rotation steps, each row followed by its count of steps
The counts run from 0 to 277.
[10, -9, 22, 9, -4, -12, -1, -6, 30, 14, 10, -41, -5, 6, -28, -9, 3, -13, -10, 1, -8, 10, -10, 9, -8, 12, 12, -11, 7, 22, -2, 25]	43
[-2, 11, 0, 1, 2, 26, -3, 8, 24, -13, -10, 9, -18, 8, -9, -7, 37, 12, 19, -18, -13, -8, -22, 20, 5, 36, 20, 0, 2, -2, -9, 5]	70
[-19, 18, -15, 21, 29, 16, 7, 3, 17, -9, -9, -33, -14, 12, -8, 7, 23, -7, -2, -20, 10, -5, -4, -16, 4, 33, 15, -7, 5, -11, 15, 20]	81
[13, 4, 10, 17, -30, 24, -17, 4, -2, -13, 11, 30, -7, 26, 5, -13, -21, -17, 10, 19, 17, 27, -3, -12, -11, 0, -8, -2, -11, 9, -11, -24]	206
[-8, 19, 8, 24, 39, 4, 26, 3, 18, -9, -13, -30, 0, 7, 11, 2, 18, -3, -4, -11, 7, -4, -13, -20, 3, 21, 23, -4, -6, 5, -10, 24]	82
[-15, 0, 16, 41, 33, -8, -9, -21, 27, 1, 13, -3, 7, -7, -1, -8, 20, -13, 10, 26, 23, -10, -20, -8, 14, 0, 11, -10, 1, 18, -5, -6]	84
[10, 3, 17, 11, -24, 4, 9, 13, 5, -19, -3, 12, -3, 18, 16, -19, -13, -16, 12, 6, 11, 37, 7, 15, -3, 2, -10, 5, -13, 24, -40, -21]	205
[17, -4, -1, 11, -31, 35, -17, 11, -6, 2, 10, 27, -4, 32, -15, 1, -2, -15, 8, -4, 5, 21, -1, -22, -15, 7, 14, -3, 0, -7, 13, -22]	207
[-3, -17, 15, -12, 16, -20, -8, 28, -25, 14, 7, 10, 24, 7, -6, -8, -16, -1, -20, 23, -9, 16, 17, -23, -13, -17, 36, -9, 17, 6, 6, 3]	180
[7, 16, 17, 40, -14, 28, 2, -17, 13, -11, 9, 17, 0, 10, 8, 6, 7, -15, 1, 8, 3, 3, -37, 0, 10, 15, -1, 3, -19, 8, -17, -18]	73
[16, -11, 4, 5, -23, 20, -20, 7, -14, -14, 0, -17, -16, 33, 18, 14, -2, -4, 24, -3, 17, 26, -9, 20, -10, 22, 20, -10, -25, -11, -21, 9]	34
[-4, -22, 29, -19, -2, -28, -8, 16, -7, 21, 4, -5, 8, 2, -28, -19, -7, -2, -17, 13, -8, -1, 12, 3, -8, -11, 23, 5, 20, 17, -6, -3]	181
[-10, -18, -18, -14, 6, -18, 31, -10, -22, 9, -6, -26, -6, 4, -3, 15, 14, -2, -7, 2, -22, -31, 25, -10, 3, 15, -3, 7, 23, -6, 16, 13]	134
[7, 13, 19, 2, 13, -2, 9, 24, 15, 7, -6, 23, 24, -6, 4, -21, 11, 34, -2, 1, -4, 26, -27, -10, 20, 2, -5, -6, -9, 19, 18, -8]	238
[22, 13, -3, -14, -11, -10, -5, 20, -38, 15, 14, 1, -9, 21, 4, -9, -22, 38, 5, 15, 21, 17, 6, -17, -13, -8, 11, -17, -9, -11, -9, -21]	184
[-2, 28, -9, -5, 3, 0, -11, 25, 18, 1, -9, -16, -13, 1, -11, -18, 12, 32, 8, -37, 26, 24, 0, 8, 4, -5, -8, -16, -7, -5, 19, -9]	236
[-7, -30, 12, 4, -26, -32, -9, -10, -2, 8, -1, -17, -9, 2, -19, -4, -21, -26, -17, 9, -15, 5, 20, -12, -18, -8, 8, -9, 16, 23, 2, 21]	176
[-14, -7, -11, -13, 7, -12, -35, -8, -18, 19, 5, 9, -1, -24, -14, -7, -11, 15, 0, 20, 13, -19, 12, -18, -6, -27, -11, 4, 4, -22, 6, -21]	143
[-25, -7, -12, -19, -3, -7, -29, 4, -2, -6, -31, 9, -39, 5, 17, -6, -15, 6, 18, 1, 10, -1, 28, -16, -15, 10, 2, 1, 1, -17, -9, 7]	161
[-3, 6, 12, 21, -8, -1, -13, 10, 23, 19, 7, -10, 18, -17, -37, -18, -2, 0, -26, -22, 7, 17, -16, 1, 1, -23, -10, 4, 4, 19, 27, -9]	234
[16, -21, -10, -27, -1, -6, 12, 15, -23, 20, -4, -35, 2, 22, -4, 7, -13, -12, -11, -9, -11, 2, 23, 1, -8, 14, -3, 7, 15, -6, 23, 27]	1
[9, 13, 15, 19, -1, -3, 25, -25, 4, 15, 14, -3, 16, -12, -11, 16, 20, 8, -21, 10, -9, -23, -29, -9, 11, 2, -16, 9, 21, 13, 15, -15]	95
[-4, -2, 28, 31, 8, -14, 2, 14, 11, -6, -10, -7, 14, 19, 15, -16, -14, -16, -7, 4, 7, 30, -9, -14, 0, -6, 15, -11, -5, 39, -12, 16]	216
[20, 7, 23, 7, 7, -11, 14, 27, -20, -2, 1, -18, 15, 29, 12, -20, -1, 1, -3, 2, 10, 16, -8, 6, 13, -11, 30, -6, -6, 20, -8, -7]	221
[27, -9, 7, -5, 6, -39, 8, -15, -4, 26, 11, -30, 19, 2, 1, 4, -25, -5, 8, 3, 6, 21, 2, -6, -4, -15, -12, -3, -12, 22, -2, 21]	3
[-23, 16, 4, -1, -2, -10, 0, -18, 26, -1, -13, 9, -16, -17, -12, -25, 18, 12, -2, 0, 2, -30, -20, 20, 15, -1, -21, 26, 10, 0, 0, -22]	107
[-18, 3, 2, -11, 39, -4, 16, 14, -1, 9, -9, -43, 19, -10, 1, -9, 3, 7, -21, -16, 3, -13, -14, 16, 17, 3, -19, 14, 6, 2, 16, 13]	273
[-3, 17, 7, 12, -9, 27, -6, 29, -4, -13, -12, 16, -9, 15, 18, 3, 9, 28, 4, -18, 20, 23, -17, 17, 13, 17, -13, -10, -15, -3, 9, -12]	242
[-18, 2, -26, 11, 35, 14, -4, -13, 3, 6, -16, 22, 0, -8, 20, 4, 5, -2, 22, 10, 10, -21, 0, -40, -1, 1, 6, -1, -2, -10, 3, -5]	121
[-24, 0, 7, 0, -18, 8, 23, -18, 15, -11, -10, 19, -4, -20, 4, 7, 18, -18, -13, 2, -21, -31, -4, 12, 14, 17, -26, 32, 20, -5, 0, -14]	112
[-25, -23, -26, 3, 13, -13, -18, -16, -18, 8, 7, -1, 5, -29, -24, 28, 7, 7, -1, 8, 11, -26, 24, -17, -10, -17, -7, -11, 17, -15, 21, 6]	138
[4, 24, 2, 3, 25, -18, 4, 0, 2, 17, -14, -41, 14, -22, 10, -4, -3, 8, -13, -14, 14, -12, -29, 7, 25, -22, -21, 12, -20, 9, 10, 0]	274
[26, -6, 8, -43, 4, -2, 12, 37, -17, 10, -7, 2, 11, -1, 5, -16, -12, 24, 7, 0, 5, 25, 10, 27, 0, 9, -11, 14, 0, -6, -14, -2]	13
[-20, -5, -9, 17, 21, 5, -20, -11, -30, -8, -12, 12, 2, -2, 27, 8, -14, -15, 11, 22, 19, -35, -4, -20, 2, -6, 12, 4, -8, -21, -10, -24]	126
[-7, 6, -15, -30, 17, -6, 22, 11, 1, -4, -32, 12, 5, -15, 8, 3, -24, -2, 3, -5, -22, 20, 29, -30, -12, -6, -3, 17, -9, -4, -20, 3]	157
[-13, -3, 0, 18, 4, -9, 24, -5, 2, -9, 3, -51, 10, 1, 12, 12, 4, -15, -9, -10, 12, -15, 2, 26, 18, 8, -32, 3, -5, 21, 14, 14]	268
[-19, -5, -6, -1, 15, 24, 26, -14, 22, -4, -14, 8, 4, -18, -8, 2, 13, -30, -14, -12, -30, -20, 8, -21, 10, 7, -11, 34, 19, -6, 9, 2]	117
[-4, 1, -3, 23, -36, 5, -6, 16, -7, -7, 17, -21, -6, 19, -19, 19, 16, 16, -23, -34, 9, 23, -3, 20, 2, -3, 5, -20, 4, 1, 30, 0]	230
[-22, 7, 12, 14, 24, -5, 17, -11, -2, 11, -3, 6, 40, -35, -19, 24, 13, 14, -29, -5, -8, -14, -15, -12, 10, -8, -10, 12, 5, 14, 6, 2]	100
[-16, -9, 5, 7, 2, 4, -23, 37, -4, 2, 8, -22, -14, 32, -10, -25, 8, -6, -7, -4, 27, 14, 6, 9, 3, 5, 31, -25, 21, -9, 22, 5]	219
[23, -1, -3, 13, 28, 24, 11, 12, 2, 16, 24, -19, 20, 16, -6, 9, -8, -7, 2, 10, 3, 29, -5, -24, -20, 26, 14, -18, 2, 1, 8, 25]	41
[20, -12, -8, -19, 10, 5, 14, 9, -34, -12, -2, 10, 11, 22, 13, 8, -16, -19, 24, 9, -13, 3, 23, -16, -13, 1, 28, 6, -3, -1, -28, -12]	168
[-6, 13, -6, 25, -8, 9, -8, -11, 30, -14, -29, -24, -22, 6, 22, 1, 3, -20, 8, -31, 17, 7, -21, -4, 5, -2, -12, -3, -15, 15, 14, 16]	252
[-5, 1, 8, 1, -11, 22, 17, 15, 23, 9, 6, -3, 7, -6, -26, 14, 25, 20, -30, -14, -18, 21, -12, 12, -4, 37, -6, -6, 13, 5, 15, 18]	59
[-15, -10, -10, -16, 11, -5, 27, -3, -22, -7, -6, -24, -3, 10, 7, -14, 5, -23, -1, 8, -12, -42, 10, 21, 13, 6, -4, 30, 22, -11, -13, -13]	129
